In the data rows, the value 128 means zero.
Some points, one per row:
[133, 85, 138, 142, 138, 97, 162, 155, 104, 125, 156, 89, 169, 159, 158, 140, 78, 136, 119, 111, 107, 100, 155, 95, 134, 137, 151, 149]
[163, 130, 173, 159, 168, 129, 161, 160, 140, 138, 147, 133, 160, 167, 166, 161, 126, 153, 163, 127, 137, 124, 144, 129, 159, 142, 151, 148]
[163, 180, 189, 197, 206, 197, 179, 196, 151, 170, 151, 170, 166, 194, 194, 154, 169, 202, 189, 124, 193, 173, 191, 129, 191, 174, 167, 197]
[133, 144, 125, 114, 120, 133, 112, 122, 109, 108, 136, 146, 137, 123, 114, 145, 157, 94, 119, 143, 128, 135, 136, 127, 123, 104, 139, 114]
[175, 175, 108, 192, 90, 182, 192, 183, 108, 185, 175, 173, 177, 185, 160, 189, 120, 129, 173, 71, 156, 181, 176, 103, 170, 180, 192, 139]
[126, 125, 126, 149, 124, 150, 129, 130, 133, 144, 112, 136, 131, 154, 165, 139, 130, 140, 135, 111, 123, 123, 141, 131, 162, 171, 105, 153]
[80, 56, 64, 114, 84, 66, 104, 101, 57, 118, 85, 75, 112, 103, 103, 88, 66, 68, 80, 82, 75, 73, 125, 53, 108, 81, 109, 66]
[97, 149, 110, 117, 88, 153, 92, 138, 130, 107, 109, 100, 157, 89, 105, 123, 117, 126, 118, 106, 168, 127, 125, 122, 127, 106, 97, 112]
[229, 25, 228, 159, 148, 180, 99, 165, 124, 150, 156, 58, 167, 96, 70, 157, 102, 223, 178, 142, 223, 81, 173, 112, 184, 90, 254, 97]
[255, 80, 39, 54, 61, 83, 255, 73, 72, 255, 89, 77, 85, 156, 73, 88, 89, 63, 52, 80, 74, 66, 67, 72, 72, 63, 227, 49]
[123, 194, 134, 139, 143, 187, 113, 150, 147, 137, 151, 160, 151, 137, 133, 153, 143, 123, 122, 134, 161, 188, 131, 119, 136, 147, 119, 145]
[123, 174, 203, 94, 197, 171, 121, 82, 153, 128, 142, 156, 134, 130, 136, 126, 167, 174, 101, 164, 171, 175, 149, 172, 91, 141, 142, 170]
[161, 134, 144, 157, 116, 141, 147, 133, 84, 167, 139, 131, 149, 141, 143, 143, 143, 144, 131, 111, 136, 145, 132, 116, 140, 122, 131, 122]
[124, 173, 69, 153, 0, 197, 119, 115, 141, 156, 143, 159, 147, 91, 2, 147, 158, 62, 55, 108, 172, 191, 132, 132, 95, 0, 138, 0]
[144, 169, 131, 147, 119, 198, 127, 149, 146, 144, 148, 150, 172, 136, 96, 147, 131, 138, 147, 127, 64, 211, 175, 136, 131, 120, 132, 141]
14 more points follow, each with its number after it:
[238, 113, 126, 112, 102, 109, 168, 98, 98, 215, 144, 88, 144, 138, 111, 138, 91, 94, 133, 88, 92, 61, 133, 115, 108, 97, 239, 99] 0
[109, 191, 170, 197, 214, 165, 156, 187, 173, 117, 168, 169, 167, 147, 140, 164, 174, 211, 186, 163, 175, 179, 173, 190, 176, 168, 76, 175] 1
[118, 154, 125, 115, 147, 175, 108, 108, 171, 99, 109, 144, 80, 97, 127, 90, 146, 105, 110, 166, 156, 158, 100, 142, 131, 144, 100, 110] 2
[86, 133, 144, 125, 150, 149, 111, 140, 191, 134, 125, 154, 108, 138, 123, 116, 171, 146, 149, 177, 133, 138, 136, 199, 150, 137, 114, 127] 3
[112, 128, 168, 74, 163, 98, 162, 108, 149, 150, 65, 113, 100, 167, 169, 87, 129, 178, 171, 157, 109, 105, 92, 149, 112, 146, 91, 172] 4
[102, 178, 125, 138, 28, 153, 89, 144, 172, 108, 175, 191, 142, 57, 70, 172, 184, 147, 132, 141, 157, 168, 145, 182, 105, 56, 91, 46] 5
[150, 164, 159, 172, 135, 162, 147, 145, 160, 182, 158, 158, 146, 155, 151, 163, 157, 144, 174, 161, 149, 165, 158, 161, 168, 191, 172, 148] 6
[154, 147, 128, 101, 156, 136, 157, 95, 139, 155, 144, 140, 106, 144, 147, 156, 137, 128, 110, 140, 115, 141, 75, 125, 101, 122, 160, 154] 7
[91, 102, 86, 63, 93, 101, 90, 103, 90, 104, 125, 103, 120, 101, 100, 111, 98, 84, 90, 109, 122, 80, 96, 102, 95, 108, 112, 108] 8
[149, 138, 178, 150, 175, 127, 147, 158, 177, 141, 163, 107, 139, 125, 150, 157, 142, 166, 163, 179, 189, 141, 141, 140, 146, 181, 156, 195] 9
[101, 80, 34, 136, 34, 92, 84, 149, 35, 104, 108, 54, 123, 72, 59, 108, 33, 24, 59, 44, 86, 87, 129, 33, 114, 55, 104, 39] 10
[95, 97, 74, 70, 100, 114, 78, 86, 123, 75, 112, 102, 95, 74, 47, 117, 121, 80, 71, 116, 106, 92, 98, 112, 105, 64, 101, 68] 11
[114, 125, 74, 51, 78, 155, 147, 72, 77, 144, 92, 82, 80, 173, 122, 66, 89, 63, 55, 63, 178, 160, 47, 68, 48, 133, 96, 133] 12
[136, 91, 116, 127, 156, 119, 132, 117, 96, 121, 142, 122, 137, 167, 131, 120, 128, 113, 109, 115, 122, 104, 126, 113, 126, 149, 136, 145] 13
Which two of these numbered points are nearest to each point below by angle, seen from the average point of the first points? Their numbers follow each, nearest first.
[88, 204, 68, 182, 60, 218, 110, 113, 142, 89, 196, 185, 218, 73, 52, 196, 134, 72, 81, 166, 254, 228, 194, 133, 69, 52, 64, 59] > 5 2
[140, 178, 110, 91, 103, 199, 74, 110, 180, 100, 166, 192, 111, 101, 99, 188, 195, 142, 136, 195, 195, 193, 81, 196, 148, 100, 156, 106] > 5 2
[171, 172, 101, 179, 102, 181, 170, 162, 105, 162, 171, 162, 170, 181, 169, 167, 176, 122, 149, 111, 158, 174, 176, 158, 179, 161, 175, 120] > 6 1
[162, 90, 59, 111, 98, 129, 108, 61, 64, 130, 138, 90, 139, 111, 91, 146, 73, 75, 82, 77, 123, 109, 144, 76, 83, 103, 127, 104] > 10 8
[145, 134, 152, 136, 98, 123, 140, 146, 147, 171, 104, 134, 145, 99, 90, 97, 126, 146, 140, 121, 111, 132, 138, 130, 147, 103, 131, 79] > 5 11
[82, 149, 139, 146, 176, 154, 194, 122, 143, 139, 158, 148, 181, 179, 170, 168, 112, 126, 153, 137, 148, 152, 145, 135, 146, 151, 66, 173] > 1 9
[51, 165, 148, 81, 156, 127, 64, 77, 152, 44, 111, 176, 108, 57, 79, 95, 165, 148, 133, 142, 139, 122, 97, 151, 95, 138, 48, 158] > 2 3
[91, 59, 162, 130, 189, 38, 159, 163, 150, 98, 54, 119, 71, 203, 194, 55, 133, 148, 173, 155, 45, 61, 73, 150, 133, 205, 89, 181] > 4 13
